One vector is turned by the same rotation once a step. Each row is the vector after some number of steps, and that number follows the row.
The counts run from 0 to 289.
[  0 -17  36  23  -6  14  -4   7  30  -7 -15   0 -17  -1 -12  10 -27  -3
 -42  18   7  22   7  33   9   3   9  25   0  -6   0  20 -29  -6  10   8
  -7  -1 -38 -17  -9 -37  11 -21 -16  17] | 123
[ 26 -19 -10 -22  -3  23   9  -6  24   9   3  -3  20 -16  11 -20 -21   5
  -5   7   3   8  33  17 -11  -7  30  36  -3  -5 -12  10   6  13   7  22
   8  20   4  14 -32  -6 -53  -6 -14 -12] | 33
[ -1  17   3 -23 -28   9   9   9 -19  41  11  -8 -17   4 -15  19 -44  -4
 -19  15 -29  -3 -16  -5   3 -26  -3 -34 -17 -16   1   1  42  -1  11   0
 -13   3  -2 -28  -1  -1  15   8  13  25] | 56
[  1   0  23 -16 -21  10   1  -8 -22  16 -11  -1  -4 -15 -20 -21 -21   3
  23 -20 -25  -2  14 -12  -2  -9  14   9 -18  -8  -2  -4   3  27  16   2
  39  -5  24  26  19  -5  39  35 -29 -16] | 110
[  5  -1 -10  -2 -22   8   7  14  16  21  27  -5   5  11 -15 -16 -18   7
  -7  -5   0  -7  18  21 -22 -32  16  40  17   9  -2  -5  17  16  -1  20
   1   8   4   4 -28   5 -56 -10 -19  -4] | 31
[-33 -19 -23  -6  19 -17  25  -2  25 -16  -4  32 -15  11  24   6  36  20
  -1  37 -15 -12 -12   2  -3 -26   0  21  18  10  -8   0  -6  -3 -12  -5
  -2  10   9   5  -5  30  -8  10 -32 -20] | 141
[  4 -31 -23 -32   7  -5   3  13   4 -22  -1  32  18  -5  -7   5  30  21
  -2   8   0 -14  24  11  11  -7  24 -14  -6  15 -19 -19 -26   6  -3   6
 -48  -7 -10  46  -1  -3  12   7 -15 -16] | 6
[ 28 -12   4  -6   9   0  14  26  26 -13  17  -3  -1   8 -19 -13  19  18
 -10  -7   3   9  34  -1 -11  31  13  -6  10  24 -24   5 -36   9   9  14
 -23  -7 -13  29 -12  -6 -44 -27   7 -26] | 233
[ 17 -12 -35 -17   2 -19  14   3  13  -5  -5 -12 -12  -8  17  25  20  29
  -7  10  16  28   4 -10  -2 -16   8   7 -20  34 -10  15 -40 -12 -22 -13
 -20   6  -5 -14 -14 -22 -22 -41   1   9] | 69
[ 24 -12  12 -19   5  13  13  18   0 -22  12 -13  16   0  -9 -14  -4   1
   6  -4  18  16  29 -14  -5  38  31 -29  -6  23 -29  13 -22  12  15   9
   0 -11   0  32  -7 -24  -6 -14  10 -30] | 235
[ -5 -22  -1 -25   5   0  12  -2  15 -14 -20  16  28   7  10 -12  29  -4
  -4   8  13   6 -32 -12  14  -9  44   4 -28 -13  17   3  18  31 -17   7
 -18 -37  22  -2 -12 -14   8  12   6  -2] | 135
[ 19  24 -10  26  -6 -19 -10   9   3  17  -3   5  12 -35  30  14 -12  24
  19  22   7  -9  32   2 -16 -19 -40  24  16  -8  15  14   0  20 -11  31
   3  16   7  -7  21   5 -15  -6 -20 -14] | 40
[ 15  26   7  -4 -30  12  13  -9 -25  20  51 -19  14 -22  14  16 -44  -1
   1  -4  11   0  12 -27   0  19 -28 -16 -23 -14  17  20 -14   8  -4 -12
  36   4   5 -13  -5   1  14  -6  -1  -1] | 182
[  6  -8 -31  17   4  -6 -12 -19  -4  -3  -5  11  43 -40  16   6 -40  20
  -4  17  16 -17  26 -34  17   3 -11   9  -1   8  26  19  -9  22 -37   3
   0   3 -15  13   4 -14  14  -4  -5  -3] | 43
[  8  -6 -22  -2  17 -24  -8 -14   5 -31   6   7  14  16  26   1  13  -7
 -11  37  12 -12  20  38   2  14 -25  16  10 -17  16 -29 -21 -36  13   1
 -21  14 -33   7  -3  -2   8  -3   9   3] | 151
[-17  -4 -38 -25   7  23   9 -18 -35  -9  35  19   7   8 -23   2  22  -3
  -8 -14  -1  -4 -16 -41  24  23   5 -33  -2  13  11 -36   2  -5  -1 -30
  -5 -10   1  22  10  16  17   2   5  -7] | 81
[ -6 -16  16  25  11 -42 -10  12  31  -9 -15   1  -9 -25  15   6  -3  19
 -12  33   6  -7  -3 -17  19 -30 -16  26  14  25   3  36   6  15 -26   6
 -18  -7   6 -19  -2   2 -19 -12 -12  -9] | 268
[ 25 -14  18 -15   0   7 -25  15  16  -7  -2  12  42 -17  -8 -18 -30  -2
 -20  15   6 -23   6  23  14   5  24  28 -27 -13  22  10  -5  28 -21  26
 -42   6 -19   6  -9 -17   5  -7   5   9] | 261
[ 11   6   9 -13  47  22   0  -2  16 -21  13   6 -13  15  -5 -16   0 -10
  -2 -15 -29  -8 -16   8  -4  49  -3 -23   7   1 -14  -9  -6 -31  15 -14
  13  45 -19  13  -6  16 -12 -12  26 -13] | 89
[ -1   9   4  -9  -8 -21  12  50 -16  11   4  -1 -21  16   9  -7  45  35
  18   7 -22  -6  -6  11 -18 -23  -7  -8  -7 -11 -24  -6   3   1  16  19
 -31 -17  21   7  13  23   5  18  -7  -6] | 2
[ 24  24   2  -5 -15   9  22 -13 -11  12  43 -16  20 -16  13   7 -40  -2
   0  -1   8   2  13 -30   6  25 -23  -9 -20 -14  11  30 -27  15 -13 -19
  37   8  -5  -2 -16  15   3  -7   8  -1] | 181
[-21  11  16  19   5  33 -29  -1 -12  23  15   0 -21 -18 -10  -1 -14   1
 -12 -26  -2   5 -48 -23  15 -10  -6  -6   8  -8  11  10  47   8 -16 -11
  -1   9  14 -25   7  19  -4  -4   1  18] | 192
[-15   2  -3 -14 -15 -17  25  -5 -11   4 -20 -11 -13  -2  16   7 -16  11
   6  29   3  -5  -2 -12   7 -45  25 -21 -13  12   3  15  40  15  -1 -12
  15 -33  14 -13  19 -12  48  24 -15   5] | 274
[ 13 -13   8 -46   5  19  -1  -8  20 -32  15 -20  10  -4  29   7   0 -15
 -11  14  12   1 -22  30   5  10   5  -7 -18   0 -10  -6 -12 -39   5 -29
  -9  28  -2   3 -38  -5   4  -8  -1  11] | 289
[  1  11  29   3 -12  -7   5  -9   0  18 -21  17 -19  -5 -19 -13   4   5
   7 -17 -31 -14  12  22   9 -19 -13  28  -4 -11  15 -25  -1  29  19  10
  26   9   8  18  28   3  29  24 -35  -9] | 112
[ -8   1   6 -10  -5  21   2 -20 -26   3  17  17 -38  15 -40  -4  20 -27
 -15   4 -13  28   7  21  -7  -2  -2   2  27  17   1 -52   9 -21  32 -11
  14   6  -5   7   6   7 -14 -21 -18   5] | 85
[-13   8  17  15  12  38 -33 -11 -13  22   7   3  -2 -31  -3  -5 -15   2
  -4 -19  -5  12 -48 -31  25  12 -13  -9   2 -22  20  12  43   5  -5  -5
   0   7  15 -19   0  14   4  -1  10  23] | 191
[-28   0   5 -18  18 -20   5  -1  -4 -21   2   0  -9  16   4  -6  22  12
   5  -9 -30  14 -37 -42   8  32 -25 -15 -18  -4   5 -17 -28 -31  -1 -34
  18  10   7  -7 -21   5  21  12  16 -11] | 217
[ -8 -15 -55  -1  13   0  10 -35 -13   3  18  16   6   0   1  22  38  10
 -17 -10  -6  10   1 -35  21  32 -23 -10   7   4   7 -16 -17 -18   1 -23
 -27   0  -6  27  15   6   4   4   9 -13] | 79
[ 17 -21 -41 -26   9  -8  15  -8   6  -3  -7 -18  -2  -7  24  24  19  22
  -7  14  14  31   7 -17   2   1  15  -2 -37  24 -12  20 -41 -12 -14 -13
  -9   4   4 -11 -14 -34  -6 -30   6   7] | 70
[ 12 -23 -41   3  14 -19  -4  -1  -5   9 -11  10   6  -7   2  41  26  -3
  -6  22 -21  -8   0  -9   3  12  -5 -21  -8   7 -17  29 -38  25 -31   0
 -32  22  -2   7  14 -12   7 -14  16  -2] | 206
[ 18 -26  -9 -22  31  36  -5 -21  -1  17 -24  -7 -11 -10  -7 -12 -10  15
 -22  14 -20  20 -10  -3   5  10  50  -3 -28   5 -16  37  12  13  -7   0
  -8  14  -6 -18  -1 -12  -4 -19  18  28] | 198
[ 20  11  32   3  -7  -2  15  25   0 -18  -6 -22  -3   4   5 -11  15 -21
  37 -17  24   2  18  18 -13  11  11  -5   7  19  -6   1  11  21   8  11
  29 -15  26  21  37 -18  10  -2 -13 -40] | 238
[-29  11  -9  20  -9   6  17   5  -3 -11   7  26  29   4  -4 -15 -17   4
  14 -30  20 -16  -3 -46  -1  22   9 -11  18 -12  14 -11   6  25 -18   5
  42 -23   0  15  -1   0  16  21  -2 -26] | 245
[ -8  -6  17 -20 -17  13  12  -5 -29  15  -6  -2  -1 -16 -24 -28 -26   8
  21 -14 -21   6  15 -28   4  12  19   1 -24 -14  -7   7  -4  39  18   1
  35 -13  20  22   6  -4  31  35 -15 -24] | 109
[ -9  13  -8 -23 -36   0  16  14 -15   2  37  20 -13  25  -5  31   1 -10
 -16  16  13 -14 -15  16  -5 -51   0 -13   6  -5   7 -27   0 -11  -1 -15
 -11  -7   2 -14 -27  27   2 -11 -14  26] | 284
[ 28  -3  -1 -21  20   6 -23 -18  32   2 -38  13   6   1   2  22  15 -15
 -12   3  -8  -8 -25  21  14 -13  13  -6 -31 -11  14  -7   6   8  -3   2
 -32  27  -2 -14 -21  -4 -12 -20  22  40] | 61
[ 27  24  14   4   1  -1 -11  13  -7   6  10 -10   7 -29  43 -17 -12   6
  35  10   9 -21  21  18 -16 -21 -16  24  -3 -11   5  21  22  26 -15  21
  26  18  21  -8  19  22   0   1 -17 -11] | 38
[-38  -7   4  27 -25  10  12 -12  -3  15  -2  21  -5  14 -22  -9 -25  -8
  -7 -10   3  11  17  15 -10 -12  10  49  26 -14  16 -19  -4  10  17  13
  42  -9 -14   3 -15  -4  -4  11 -36  -1] | 249
[  0  10  10 -24  -6  -3  14 -14   2  23  18  -5  -5   5  -8   1 -32   2
 -24  18 -30 -14 -17 -34  13   0 -11 -26 -19 -20  19  15  26   3   4 -15
  -5  -3  -8 -31 -15  21  10  15  36  23] | 54
[ -3 -16  38  30   3 -18 -39  22   8  -7 -16 -12  -7 -38  13   0  -2  -3
   6  29  20   1  -5  11  10 -37  -6   2  23   2  -4  34  29  16 -18  17
 -16 -16  17 -20   5   5   3  -6 -20   3] | 266
[-10   6   1   7 -19  22   3  26   1  16  34  -3   6  11  -7 -17 -17  -9
   3 -28  10 -21  -6   7 -18 -26   8   4  30 -10 -13   6  45   9  -4  15
   1  -3  17   7 -20  28 -38   7 -14   3] | 29
[ 19   0 -19  24   7   0  12 -34  25   0  13  -7   6  -8  26  13 -23  -9
  -3  -9   9 -18  26  10  10  -1 -37  24   8  12 -12  22 -33  16  -5 -13
  37  38  -8  11  -7  25 -15  -3 -23   3] | 178
